Here are some points:
[ -1 -18  -5  20   2  23   0 -10 -21  -8  -9 -10   8  13  12 -20  -8   0
  15  15   2  12  28  15   2 -15   5   8   3 -31  15 -46 -20  34 -19  -6
   3 -14   4 -23  47  19  21  -2]
[-14  45  15 -19  38 -18  15  -4  32  36  32 -21 -10  39  -1  21 -23  61
  32  56  19 -27  22 -38  36  -4 -12 -19  -5  31   0  20  15 -34 -49 -52
  40  15   8  -6   9  -5 -74 -39]
[ -23   68  -45   -8   24   -7  -20   35   22    7  -35  -42   -9   -5
   29   33   -6  -40  -39  -29  -32 -116  -31  113  -36   71  -26  -27
   10   26    3  -25   19  -17  -52   16    5   39  -14   36   23  -46
   40  -28]
[ 30  -6  -6 -22   2   2  16 -10 -22  19  67  47 -27  31  -1 -16 -24  26
   8   6   2  21 -12 -19  -4  24 -41   8 -13  -1 -33 -24   6  17 -37 -18
  25 -50  10 -17  17  -7 -37 -19]
[-36 -12  15 -16  -1   7  38 -34 -31  49  12  16 -23  65  14  -3  -9 -20
  13   9  -4 -47 -13  13  -1  15 -23 -16  -3   9 -42   8  33   7  35  -4
 -30 -18 -28  -6 -12  17 -22  51]
[-45 -75 -15  23 -17  45 -38  45 -83 -73  31 -11  27  41  31 -22 -22 -40
  32 -67  62 -32  26 112  23   2  -8 -30   0 -44   5 -32 -42  30 -77 -31
   3  15  17   5  53  37 -25 -22]
[-17  -8  46  -3   4  -4   3  19  13   3 -11 -19  -1  56 -20  -5  -2   0
 -10  60  13  21  -9 -15  36  24 -25 -21  30  22   9  -3 -26 -21  -7 -40
  14  -4 -25  -1   1  32 -21  -2]
[ 23 -18  25  14 -15  14 -22 -16 -22 -35 -39 -38   8   0 -31 -16  21  -3
 -33  13 -17  -7  21  16  40  15 -55 -19   7 -25  40 -38   7 -30 -11  -6
  35  -3  -3  26 -21   0  37 -26]
[ -6   3   9  -3  22  -3   5  -2  47 -11   9   5  15  22  17  -3  -1   8
   5   2 -33  33  16 -19  29   5  29   2  -6 -14   0   1  -7  -1   7  -3
  20  -1  -8 -10  13  13 -43   2]
[-12  59   8  -3 -13   9  17  -9  28  36   8  17  14  15  21   6  41  -5
 -27  27  33 -22  23 -50   0  27 -26  25 -14  36 -14  24  12  13 -16  33
 -18  16   2  22 -15  -7   5  12]
[-39  38  20  54   4  -1 -84  27  48 -35 -11  28  44  -3  27 -32  29 -49
   3 -74  -2 -78 -22 -13  19  19 -51 -40 -15   6 -27  46  -9  13 -42 -46
   1  87   0  48 -36   5 -18   1]
[ -4 -15  15   6  -4   8  31 -42 -30  46  -6  -7 -21  45  27  -6 -21 -22
  35  12 -20 -45 -27   8  10 -12 -28  -2   6  -3 -41  -1  25 -16  22  -5
 -20 -26 -10 -16  13  14   3  31]
[  1  19  16  -6  11  -4   4  11  10   1   4   1   6   1 -15  14  -3  30
  -1  19   0 -14  -6 -11   7   2 -10 -15   1  10   0  -1   7 -16  -8 -18
  18  19   2   2 -11  -5 -16  -6]
[  10   29   69  -81  -72  127    8  -27 -127  -90  127  113  -12  114
  -36    4  -19    2   26   66   82   60  127  126   34   11   71   57
   51  -15   18  -88 -127  127    1   98   47  -70   -9  -21   49   30
  -10   43]
[ 17  -4  -6 -52  -6  10  23  12 -16  29  61  52  12  -1 -12 -12  25  47
 -35  55  22  38 -39 -43 -36   6 -20  66 -16  13 -33 -21  37  -8  83 -19
   9 -12   7 -55   2 -15   1 -11]
[ -2 -23 -42  36  10 -23 -47 -76  13  28  25  45  30 -25  12 -29 -19 -15
  62 -51 -26 -44  29  28  20 -28  23 -17  -4 -49 -64  81  43  15  30 -30
   3 -16  -6 -18 -35  13 -33  33]
[ 14 -19   6  10  -8 -23   2   4  16  22 -17   4 -10 -34  -3 -10  -5 -17
  -7   9 -18   1  -5   7  13  -4  22  13 -29 -42  37 -11   6 -38   6  -3
  37  11  27  -8  30 -41 -14 -22]
[-12  -4   5  -8  15  -1   3  -6  -9  -6 -13 -12   6  -1   5  -6  -9   0
  23   5 -15  11  20  13  11  -7   2   1 -17 -27  16 -20 -28  19 -21  -2
  12 -33  19 -13  61  14   6 -11]
[-14  29   4   2 -47  36  30 -16   1  77  21   5 -40  31 -21 -25  64 -34
 -38  53  24 -63  12  -1 -16  41 -22  21  10 -31  -5 -67   4 -25  22  38
 -30  -1 -11  32   1  -6  55  31]
[ -5  66  -7 -22   6 -25 -40  35  37 -14 -10  15  20 -51  15  13   8 -11
 -21 -24   8   5   8 -16  21  -7 -12   8  -4  86   7  27 -10  -4 -22  -1
  26  58  22 -38  -7 -29  26   6]
[ 11  26  74  46 -50 -16 -87   0   6 -30 -45  71  -2   4   1 -44  11 -60
   7 -77 -64 -17  26  24  65 -16 -27  13   4 -68  16 -41 -66  19  19   8
  25  49  -7 -48   6  28  20   8]
[-33 -91 -28   0 -10  12 -19  32 -75 -33 -10 -14  16 -36 -10  15 -22   4
 -38 -38   3  30  19  67   0  16  41   2   4 -49  43  -4  -2 -16  35  41
 -27  47  10 -22  18   1   8  -8]
[ 25  21  40  -7 -22 -15 -13   4 -35   0 -12  33   1  23 -41  33 -28  25
 -21  28  23  30  16 -21 -18 -18  19 -13   5   5  13  14 -38   6  38  12
   6 -31 -23  28 -51  -4  12  24]
[  0  40 -41   6  18 -16  11   7  30  -8  14 -23 -14   7   7  17 -37  -7
  56 -21 -30  -2   9  80  -8   2  17  -9  17   7 -32 -12  -1 -12 -53 -20
  10 -41 -23   7   5 -38  14 -12]
[-22  17 -12  33  18 -66 -41  25  38 -35  12  14  53 -19  -8 -41 -62  28
  57 -31 -61  20  34 -17   6   1  -5 -43 -14 -22 -21  70  29  48  -8 -48
  21 -28  -9 -31  20  82 -45   6]
[-19  -4  55  27  18  -2  -2  84  13  -7 -14  -4 -46  94 -26 -19  29 -87
 -65  34 -26 -17 -17  -6  28  78 -27 -14  17 -11  22  -2 -45 -10   7 -32
  15 -11 -38  14  12  34   8 -15]
[-28   8 -20  23  24 -34   0  17  37   4  13 -22  46   3  -2 -19  22  -6
 -11   5   6 -37  -6 -33  25  28 -43 -15  -6   7 -39  49  33  -5  -1 -29
 -20  10   5  38 -11   0 -21   1]
[ 31 -41  22  29 -15   3 -34   6   0 -21 -11  51 -31  17  30 -33 -29 -29
  49 -28  -3   4 -44   6 -33 -28 -17  15 -25   7 -29   4  -1   6  33 -32
   4  28 -13 -55 -11  36  -7  15]
[ -1 -19 -20  14 -22   7  12 -43 -33  59   1   7 -17 -26   7  -8  13 -39
 -37   5  32 -30   5 -26 -18  -6  36   9 -13  -6   2   2  13  24  28  47
  -9 -35  17  35  -9 -13  13  50]
[  3 122  10 -49   8  26  55   8  60  49  -7  25 -77  63  10  69   6 -41
 -20   4 -26 -57 -18  51 -35  28  18  35  40  72 -23 -64 -68  14 -83  11
  25 -27 -23   9  20 -51  26  15]
[ 10  14 -32  12   9  37  35  -9  12  84 -39 -22 -57  21  19  21 -43 -16
  53  42   5 -28  -3  18 -15 -24 -13   0  22  46  -5  -6  26  35 -42  -6
  11 -21  14 -13  22 -12  30  27]
[-15  31  -2  11  -9 -10 -20  18 -23   6 -11   2  15  22  29   0 -17   1
  20  -4  12 -66  -1  -6 -15   3 -16 -49   7  26  -1  32 -11  -5  -7   5
 -27  14  -4  23 -41  -6  -9  12]
[-19  35   6 -21   6   6   0   5  -6 -14  62  33  14   2 -19   3  38  14
 -40 -14  18  20  18 -28  14  35  12  22   7   8 -19   8 -10  51  17  27
 -16 -18  -1  43   4   5 -21  29]
[ -6  17  29 -14  -1   5  -3 -25 -32   0  -6  19 -20   0  -1  24   1 -28
 -48 -11  18 -22  12   0  23  -6  13   3   9  24   8  -6 -20  16 -17 -17
  44 -19  12  50  -1 -32 -11   2]
[ -4   7   8  -3 -20  19   6  -2 -43 -23   8   7  22  19   0  -5   5   6
 -25   1  18  -2  15 -11  -4   4   5  -9  10  16   6  11  11  -6  21  27
 -34  -2  -4  15 -39   7  21  25]
[-22 -20 -32  19  30  -8  26 -10  -3  25   7 -29  13 -45   7   1  42  -6
 -53  23  12 -43 -17 -56 -12  23  -4  -8   5  11 -30  18  28 -12   6   8
 -25 -13  11  59  -9 -21 -11  -7]
[-27 -49  17  -6  -8  -4  14   0 -30  -1   1 -48  56  -4 -22  11  23  47
 -55  98  26 -15 -25  10  12   5 -45   5  10 -28 -30  27  39 -36  46 -10
  -5   0   7  -6 -16 -12  -3  -4]
[ 10  67  32  12 -50  45  30   7  55   2 -20  27 -43   0 -16 -13  17 -27
  76 -23 -27  81  44  12  17 -58  16  79   4   1  56 -30 -21  74 -17  60
   5  27   2 -56  27  39  19  38]
[  9  68  -8 -11   5   2   5  -1  31  12   9  -5 -35  26   5  29 -13 -23
  -4 -26  -5 -10  -7  32   2  11  -6  11  28  44  -8  -9 -30  -6 -43   1
  12   9 -32  16   0 -34  34 -16]
[-35  63 -40 -10  -5 -24 -11  32  50   9  18   2  32 -96  25  22  10 -30
  -6 -43 -26 -42   8  51   7  14 -12  25  14  50 -36  51  13  -3 -32 -11
  19  54   9  24  -8 -39  33  15]
[-32 -17 -59   6 -18 -30  44   8  -3  43 -19  -9   4 -30  -3   8   4 -50
 -36  -4 -81 -14   6  91   7  12  18  67  36 -11   8  16  22 -28  31  45
 -20 -14 -16  -7   7 -42  64  23]
[  63  -13   47  -53  -32   32   18    3  -72  -58   49   14  -42   86
    6   20   24  -22   17    1  105   40  -30   19  -53   -9   27   37
   11   29  -30  -57 -104   72  -32   46  -19  -62   20   15   -1  -17
   24   22]
[ -1 -10 -80 -13  23 -12  49 -21  -4   8  -4 -27 -27 -27  14  35 -17 -38
 -20 -35 -72  -4  44 127  -2  24  68  61  52  37   2   6  44 -41  32  35
   2 -32 -51  -5  11 -56  71 -42]
[   7   -9   37  -83  -26   43   14   -2  -79  -19   63   31  -21   67
   -6   17   22  -23    6   30  114   22  -21    2  -60  -17   -3   35
    4   -1  -46  -58 -118   54  -15   21  -15  -62   24   12   -6   -8
   39   37]
Then 12 other points, each followed by its number:
[-14  41  48  16  -7 -15   0   6  21 -33 -17 -16  19   7  10  15  13  -1
   3  45  15 -23 -29 -33  -6 -13 -24 -22   3  41 -37  46 -29 -13  -1 -14
 -31  55  -2   4 -51  23   1  23] 0
[ 25 -48  16 -30   5  18  24   3 -42   9  12 -41 -39   7 -14  15  17  19
 -29  78  43 -46 -53  -8  -9  22 -66   9 -10  14 -25  -3  57 -75  17 -50
  -8  19   6  -1 -24 -39  36 -31] 1
[ -2  11  13   8  -9  11  22   3  -2  39  -4  -5  -4   9   8  -1  23 -15
  -8  13   3 -17 -14 -22  -9   2 -11  10 -14  14   3 -21  -5   6  -6  24
 -10  -9   5   4  13  -9   0  24] 2
[-11 -24  28   7  -6 -19  -6 -11   7  30 -11 -26   1 -46 -10 -28 -16   8
   9  32  -5  11  23   0  32  -3   8  13  -5 -24  36   5  21 -54   5 -23
  30  22  -4 -27  12 -10 -24 -38] 3
[  88    9  101   15  -42  -20   -3  -73  -15  -53  -63  -67  -53  -40
  -16   -9   47 -100  -75   15   81  -20 -102  -88  -56  -52  -15  -49
  -21   -9    4  -24 -118  -66  -43   47   32   32   -3  105  -38  -92
  -47  -29] 4
[ -4  44 -26 -14  31  -4  47 -22  34  51  31 -32  22  -4 -21  34  43   9
 -54  65  13  14   6 -42 -31 -21   7   5 -34  30 -17  -9 -33  64   9  53
 -38 -97  36  23 -21   0  15  65] 5
[  6 -47  11  20  10   7 -48   8 -53 -10 -32  -4 -27 -24  27  -4 -25 -50
   8 -31  11 -31  -9  50  -6  -9  -2 -33  -2 -25  13   2 -18   3 -13 -23
  15  26   8   3  42 -17 -22 -12] 6
[ 22 -13  33 -19 -30  19  -6  16 -34  12   8  48 -59  34 -23  14  -9 -27
  -8 -22  -8  18  12  -2  21  -6   1   6  26 -19  13 -26 -41  -1  40  37
  38   0  -4   4  33 -22 -23 -15] 7
[ 26 -52 -32 -35   0  29   5  -5  -9  48  -4 -56 -31  21 -16  25  14  84
 -14 105  74 -45 -23 -28 -27   3 -34 -11  -5 -16 -16  -8  57 -92  13 -35
  -8  35  10 -20 -44 -68  16 -69] 8
[-10  21  -9   0  -4   3  -8 -17  -4  11  -2  29  -4   1  18   8 -16  13
  23 -23   3  -5  14  -3  -4 -13  12 -23   9  12 -11  18  17  -3  22   0
  -8  19 -15 -30 -10  14 -20  11] 9
[ 42  -3  39 -58   9  32 -14   7  23 -48   6  -6  33  12 -34  48  13  42
  14   1 -48  68  41  32  19 -26  67  13 -30 -73  39  -5 -25 -38  58  27
  51  -5  17 -32 -17 -16 -52  10] 10
[-37 -12  -9 -12  -9  -9   0   0 -13  -1   3   7  25  10  -7  -6  16  -4
 -14  -4 -17  -7   3 -11  -1  -8   2 -12  -8  -9   0  20  15   5  27   6
 -23   1   6  -3 -17  13  -9  21] 11
Which two of these numbered points are nearest to each point below by angle, seen from the average point of the first points? Their numbers follow each, nearest first.
[ -5   2 -35   1  19  21  20   6  10  13   0 -43 -15  19  10   6 -15  12
  16  26  10 -14   3  13 -11  13 -13  -8  20  16 -12 -14  24   1 -20  -1
  -5  -8  -6   6  -2  -7  13   3] > 8 1
[-13  -8  25 -34 -49  36  36 -18 -56   0  24  55 -13  18  -5 -16  15 -36
   5 -19  30  25  50  20  20   9 -23  38   0   2  34 -28  -9  36  18  56
  21  -1  20 -13  38  27 -17  11] > 7 10
[ -3  -6   4  34   1 -26  -6   9 -24  -2 -34  -8  32 -41  -6 -10 -19  40
 -11  31 -19   5  15  -4  13  -3   8 -37   2 -16  32   4  13 -34  13 -27
  14  -3 -19  17 -36   2  26 -21] > 3 8
[-10 -26 -54  40  28   8  -9 -14 -22 -28 -22   5  15  -8  27  22 -48  41
  38 -48  -1 -30  38  14  -6  30  34 -57  46 -11 -48  55  51 -16  25   9
 -44  31 -43 -26 -42  18 -19 -13] > 9 11
[-24  77 -23 -26 -11  -1  28   2  30 -14  45  17  47 -32 -11  27  57  13
 -45 -22  16  41  27 -15 -25  12  11  32   0  32 -14  43 -25  73  36  90
 -64 -26  33  27  10  14  18  94] > 5 11
[  26    2   86  -85  -73   74  -29   -4  -65   48   47  127 -125   68
  -24   36    6 -104   43  -90   36  -11   20   10   18   -3   23   29
   44   -9   29  -46  -95   61   49   74   36    8  -26  -17   82    0
   -7    2] > 7 6
[-19 -43  -2  15 -34  18  23  16 -65  17  29  10 -11   9  -7 -13  17 -23
 -47   5  53 -35  -3  37   9  30  -2  22  23 -18  17 -36 -22 -24  21  14
 -27  28  -2  32  11   6  28   1] > 1 7
[ 20  14  -5  -4 -23   5 -21  -7  22 -40   0  24  31 -27 -16  -1  21  -5
   0 -39  -5  31  27  12  17  -3  26  29   9 -34  10  13 -13  11  21  33
  11  26  -6   4 -21   7   6  11] > 10 11
[  2  45 -33  -2  11  -9  19 -25  27   2  23   8   9  -6   5   8   0 -18
  -7  -2 -29  17   9  35   0   6   4  34  15  39 -15  25 -11  11  -5  11
  -1 -21 -31   1   9 -21  30  14] > 5 9
[  3   8  42 -32 -39  66  -1   2 -61   4  11  28 -38  24 -19  23  49 -11
 -46  22  52   5  32  13 -31  22  32  21  14 -22   8 -59 -86  32  20  76
   0 -38  12  26  16 -14  10  35] > 7 5
[-41  34  53  23 -21  -5 -58  16  17 -47   3  10  42   3  20 -25  37 -46
  10 -51  -6 -64 -27   1  31  36 -58 -36 -20   1 -25  43   2   8 -35 -22
 -21  60  10  40 -31  14   3  11] > 0 11
[-37 -35  -1   4 -28  10 -35  43 -49 -15  -3  14  21 -18  12  -5 -20 -19
  10 -36  40 -20  28  54  -4  14  -1  -9 -15 -18  24  -3 -30  28 -55  -2
 -12  26  34 -15  32  20  -3  -2] > 6 3
[  1 -16 -26 -11  -7   9 -21 -26  26  -8  40  24  41 -17 -36 -18  18  28
  14  -9 -32   0  49  51  25  -2  22  21  -8 -66  32 -22   6   6  17 -10
  31 -54 -11 -11   9   8  29  16] > 10 3
[  37   -8   42    1    8   30  -97   60    0 -127  -86   12   55  -84
  -27   29  -20   80  -21  -50  -37  120    2   58   74   41  -14   24
   51  -55   33   -9   11  -84   80   54   41  127   16  -32   -7  -14
  -61  -34] > 10 3
[ 32   8 -27 -25   9  32  -1  -1  28  30  25  42 -12   5  -2   7  23   3
  12  -6   3  55 -44 -23 -43 -48  28  34 -47   8  15 -31 -14  55  43  56
 -29 -29  42 -31   8 -14  29  36] > 5 2
[ -7  16   1   7  17  20  23 -23  16  54 -17 -48 -12  41  13  -7  23 -24
 -15  22   8 -23   0 -33 -10  16   9  -1  -3  35  -8 -20  -1  15 -27  18
 -17 -16   9  21  14 -17 -11  11] > 2 5
[-31  63  -3  22 -33 -41  13   0  16  20 -29  19  38 -20  14 -15 -17  19
 -14  21  35 -43   9 -59 -14  -1 -32 -52 -17  36  32  40   7 -47   3 -22
 -11  56 -41  11 -58  13  55   9] > 0 9
[ 15  14  33  -3  -9  -8 -13 -25   1   5 -13   1 -23  -7  -3   4  23 -63
 -40  -7  21 -34 -29 -38 -12   8  16  -5 -18 -13  -4 -18 -42  -9 -19  11
  10  24   6  45 -19 -48  10  -8] > 4 2
[ 21 -16   3 -15  21 -12 -10  13   5 -24  -9  -3   9 -15  -9  28   1  46
 -17  37  19  29 -33 -24 -17  -2  21  -6   0  10  10  10  -2 -14  23 -10
 -23  -3  -8 -16 -21   4  14 -27] > 8 1
[ 23  34  -6  11  17  15 -20 -39  34 -10  15  26  25  -8   3   4  -4  21
  28 -22   0  -1  -3 -14   8 -41   3 -11   5   7 -43  36   6  23  -5  -7
  14   4  20 -27 -31  -8 -25  18] > 9 0
[ 13 -14  53  37  -8  10 -77  15 -12 -40 -69   2 -14  18  17   9 -44 -22
  55 -20   8 -39  -9  48   8 -33   1 -66   9 -12  24   7 -46 -21 -28 -30
  24  78 -10 -35 -33  17  11 -30] > 6 0
[ -1  18 -28  24 -26  10  18 -49   5  39   1  34 -25   9  10  -4 -24  11
  35  -2 -42 -22  21  20  44 -32   1   2   7 -14  -1   7  22   1  17  10
  23 -27  -1 -61  14  -5 -30  -6] > 9 3
[-48  43  -4   0  10 -12 -18  24  37  34  47   6  46  -6  19  12   4  39
  10   7  38 -58  -9 -41  23  17 -47 -13 -11  22 -71  46  26  11 -34 -27
  -3  28  41  22 -45 -20 -35  36] > 0 11
[-34 -38 -17  18  12 -18  21  27   1   8   3 -18  29 -19   1  -4  21  19
 -22  24  -8 -26   3  -8 -10  24  -7 -19  22 -15 -34  18  34 -20  56   6
 -27  -8   4   1 -17  12 -19  26] > 11 8
[ -68  -55   12   18  -22  -61   35   52   -4   72  -16  -24   16  -77
  -50  -29   61  -18 -117   82  -39  -37   21  -25   30   43    0   18
  -36  -59   54   26   43 -106   54  -41   50    3    4   44   23  -51
  -51  -72] > 3 1
[ 43  23  17 -24 -14   3 -17  -5   1   2  22  35 -23 -26   0   0  37 -21
   2  -8  37  14 -39 -44 -26 -29  24  28 -21  11  -8   9 -25   8   1  17
  -2   6   3   9 -15 -40 -23   1] > 4 2
Now 12 new points, numbered from 0 again:
[ -35 -127  -83   37   90  -19  -93   73  -69  -37  -66  -51  -10  -31
   34   36  -29  -38  -36  -73   -2  -90    6  101  -44   50   96  -67
   31  -61   35  -49  -14   34  -63  -27   11    0   38   36   77    2
  -30  -83] 0
[ 13  13 -59 -37  38 -18  24 -13   5 -61  27 -36  22  30  -1  29 -11  43
 -19 -21 -35  11 -28  63 -35  19 -40  -3   4  53 -32 -22  40  18 -44   3
  -6 -60  -5  24 -12   8  70 -25] 1
[ 44 -12   0  12  94  22 107 -39 -28  48 -25 -91 -60  61 -11  35 -53   5
 -26 104  -6  27  -4  -4  -7 -16   1   0  53  81 -27 -35 -30  15 -33  30
  18 -85  13 -32  36 -12  56  48] 2
[-14 -21  -7  10 -27  41 -14  23 -61  20  16  -3 -20  28   9   0  18 -21
 -34  11  21 -29  25  41  22  30  13   7  14   4  24 -55 -25 -35   0   7
  -9   0 -11  11   7 -14   4 -11] 3
[ 44  29  -5  -9  14   9   5  -4  35 -39  -4 -20 -14 -17   4 -18  42 -14
   7   1  29  63 -26 -51 -27 -21 -12  36 -19  44  -4   7  -4  35 -12  11
 -21  -8  16   4  -4  -4  60  21] 4
[ 31  44  84  20  -9   8 -19 -30 -37 -36  -8  17 -58 127  18   6 -62 -52
  66 -12  14   6 -20   5   7 -15 -27 -44  24  42 -39 -13 -64  61 -29 -26
  18 -27 -40   5 -19  39 -22  47] 5
[-16   3  11   9   6   2   3  -5 -13  27  -3 -14  11  10   6 -19  22 -26
  39  40  10   2 -23  31 -72  -8 -63  36 -25  -6   0 -67 -33  59 -38 -37
 -22 -59  22 -15  28  24  89  33] 6
[-56  51 -54  45  21 -29  26   1  36   5  34 -58  58 -16  30 -39  -3  34
  36  20   0 -13  23 -23 -10  34 -59  -9   7  13 -16  46  63  14 -56 -40
 -20   0 -27  44  27  36   0   2] 7
[  9  40  41 -23  -9   0 -21  15   0 -10  -6  33  10   3   6  12   3   7
  24 -35 -10  25  24 -17  43 -16   0   4 -13  -9  37  -3 -17  24  18   9
  35  29   8  -7  35 -10 -28  13] 8
[ -6  28 -14  29   3   6   4   2  31  -7   7 -18  -4  -8  16  -6  -8 -13
  28   6   0  -2  13  42  -1  -9  -8   7  22   5  -5  -6 -16  20 -54   0
 -14  -1 -18  10  18  20  24  -6] 9
[ 14  22   6 -33   2 -11  34 -18  15  11  33  17 -16 -10  -7  -1  14   6
  -8  25  10   6 -12 -48 -16   1  18  20 -17  15  -8   7  21 -12  20 -14
  10  -6  -4 -19 -11 -18 -18 -24] 10
[-90 -44 -57 -33   5 -49  15  47 -31  50  21   6  46 -67   2  17  31  14
 -71 -21 -51 -25  29  -9  29  30  40  16 -24 -24  27  56  83 -11  60   8
 -29  22  29  -7  10   3 -54 -18] 11
The same question for these:
[  0 -36  10  19  18  -8  -4 -11 -27  13 -24 -10 -21 -37 -10  -1 -47   8
  15   2 -23   6   8  23  31   1  32 -18 -21 -18  25 -18  19 -41 -17 -25
  52   5  22 -27  35 -16 -18 -29] > 0 11
[ 43 -78  19  11  24  14 -21   8 -12 -47  -9   4  10  38   0  -4   4  -4
 -14 -22  15  -3 -42  20 -21   6  36 -23  -1 -30  -5 -35  -5  -8  19 -42
 -60 -19 -24  -2 -21  17  38 -26] > 0 1
[ -36   49  -70  -20   -6  -17   28   52   32  -39   10    1   -8  -16
   -3   22   -5  -81  -50  -76 -114   -8    0  127    7   77   -7   57
   10   13   14  -29  -18  -24  -57   15   22  -27  -25   41   20  -57
   84  -15] > 1 9
[-55 -42 -15 -10 -33  25   6  20 -55  43  15 -13  -2   9   8  16  32 -17
 -24   3  56  -3  32  43 -25   1  52  -6  14 -33  27 -38 -60  22   3  27
 -59   1  28   5  23  21  13  -5] > 3 0
[  4   8 -44   4 -10   4  -9  38  33  15  10  19  29 -45  43  -7  18 -29
   7 -14   1   4 -41 -35 -85 -43 -19  48 -10  15 -31   6  24  71 -30   8
 -14  23  16   5  18  -5  21   7] > 4 6
[ -66  100  -15   66  -64   36  118   -5   23   78    1  -56  -45   44
   13  -55   58  -62   33   97    7  -14   34    3  -31   33 -106   70
   30   36   14  -69   20   47  -58    1  -75  -40  -41   -3   62   89
  111   40] > 6 9
[ -1  29 -22  -2  -6  -9  -2  17   8  -4  -1  -7   0  -6  -2   9   7 -21
 -25 -16 -43 -12   6  68   4  28  17  18   5  -6  -1  -7 -14 -26 -28   8
   6 -17 -12   6  -2 -30  35   3] > 1 0
[ 30 -55 -43   2  30  -7  -9 -14 -13 -12  17 -21   5  -1  -9 -21  -7   4
 -16  -6 -16  20   0   0 -23   3  27  -2 -34 -26  21 -21   6  13  12 -12
  10 -61  18   6  34  -1   4 -25] > 0 1
[ -6  40   5 -25 -20  28 -25 -19  21  -4  12  40  16   2  11   8   1  10
  11 -45  -7 -13  39  10  15  -6  16  -3 -15 -24  12   4  -2  10   9  -6
  14  18   1 -27   4  -5  -6  -6] > 8 11
[ 10  11  -2   6   3 -12   2 -41  36 -35  -8  37  17  -5 -40 -11 -28  11
  21 -47 -44  61  10 -17  52 -31  21 -11 -12 -15 -15  46   3  35  25  14
  19 -34   8 -46   3  23 -41  40] > 8 10
[-49 -42 -29  17 -20  -7  21   2  16  53  25  18  37 -17 -29 -23  23  19
 -25  41  -1 -23  17   2 -31  -3 -31   3 -20  -8 -14  29  65  28  89  45
 -47 -23  14 -37 -24  10 -29  69] > 11 10
[ 72  24 -13 -70  35   9  30 -51  40   5  47  18 -37 -44   8  31  47  18
  15 -13  18  38 -47 -84 -29 -28  69  13 -13   1 -21   5 -27   0   3  22
  -8  -5  24  10 -18 -58 -39 -48] > 10 4
[-19   6 -14 -24 -10 -11   8  22 -29 -13  35  13  26 -38 -29   2  24   7
 -43 -14   8  21  20 -30   8  22  28  20   8 -19  -2  28  -2  12  32  37
  19  12  15  30  -2 -15 -38   1] > 11 10
[ -41   59  -19   39    9    4  -26   -9   72   12   39   -6   33  -14
   21    0   -1   24   27   -2    6  -67  -18  -55   37  -11  -71  -21
  -10   41 -109   75   52   19  -27  -51   18   29   25   20  -46    4
  -55   55] > 7 10
[  8 -52 -23   8   0 -20 -36  -1   6 -33 -15   7  34 -31  -2 -24   6 -32
 -23 -19   1  21 -20  21 -26   6   8  11 -22 -10  21   1  -7   8  -2 -10
   2   2  16 -12  -2  15  36 -27] > 0 4
[ 14 -34  -5  -1   7   3   0 -17 -13 -15  14  -4   5   1 -12 -19 -14   3
  12  -1   2  20  -3  13  -4 -16  -6  11 -18 -29  -5 -14  -8  22  -8  11
  16 -46   9   0  23   2   8   1] > 6 1
[-19  20  23 -11  -9  14 -31  13  14 -27   0  33  -3  60 -20 -24   2 -33
 -17 -40 -60  32  -8 -15  24   4  23 -21 -13 -50  47   1 -22  19  39  15
  13  -6  10  -6  29  38 -42  62] > 8 5
[  18   26  127   20   -6   35  -81   28    9  -74  -27   -6  -16   68
   -5   16   25  -62   -4  -14   46  -63  -38   44   37    2  -44  -46
   19    0  -12  -15 -115  -22  -72  -45    9   56   -7   35  -45    3
   24   14] > 5 3
[ -4  56 -29  20 -13  23  13  -7   8 -26  21   2  15  -8  19 -11  -5  16
  23  -9   6  36  31  12  26 -21 -20  26  24  14  14   8  -5  34 -42  12
  15  18  -2 -21   5  30  11 -26] > 9 7
[-36 -60 -49  28   4 -25  13  21  13  -2 -17   6  17  -1   4  -4 -15  15
 -24 -19 -62   3   9 -26   4 -28  36 -23   5  14  15  46  53   0  84  -3
 -44  -1  18  -5 -19  52 -36   7] > 11 7
[ 14  51  46 -16   6  35 -22 -20  39 -13  -5  15   5  -3  16   9 -19  27
  42 -28   3  30  33 -12  27 -31  35  -4   0  11   7  22 -35  -8 -29   8
  45  -1   5 -26 -11  -5 -43  -5] > 8 5
[  3   1 -47  21  19  24  46 -25   9  22 -37 -51 -21  14 -10   7  22   2
 -24  34   1   8   3 -22 -10   5   8  10  15  38   1 -32  39  14 -10   9
 -18 -31   1  33  15  10  23   5] > 2 4
[ 13  33  46  52  -3  13  -3  39 -12  18 -24  10 -64 123  16  -4 -62 -39
  51  20  -5 -15 -28 -17  -9 -24 -27 -45  27  49 -33 -52 -74  43 -45 -19
 -31 -45 -14  -6   5  24 -15  53] > 5 2
[ 19  54 -34 -41   9  30  -2  -9  43 -24   2   7 -81   0  32  50 -45 -38
  92 -57 -64  56  33 127  15   0  53  76  42  43 -19 -16 -24  12 -94   7
  63  -8 -37 -61  33 -55  -5 -30] > 9 1
[ -35  -33  -18   53   31  -48   -9   12  -28   -2    3  -46   44  -10
   -2  -24  -73   67   15   27  -12  -31   25   30    5   37  -34  -78
   16  -10  -34   28   58  -23  -21 -113    6  -31    1   -6  -13   30
  -16    1] > 7 0
[  1  40 -18  65  -1   9  49   3  49   8   1 -67 -43  13 -16 -14  -1  -6
  39  63   1  16  17  34 -16  16 -15  46  54  20 -16 -23  15  22 -31  13
 -16 -35 -26   1  27  35  29  24] > 9 2
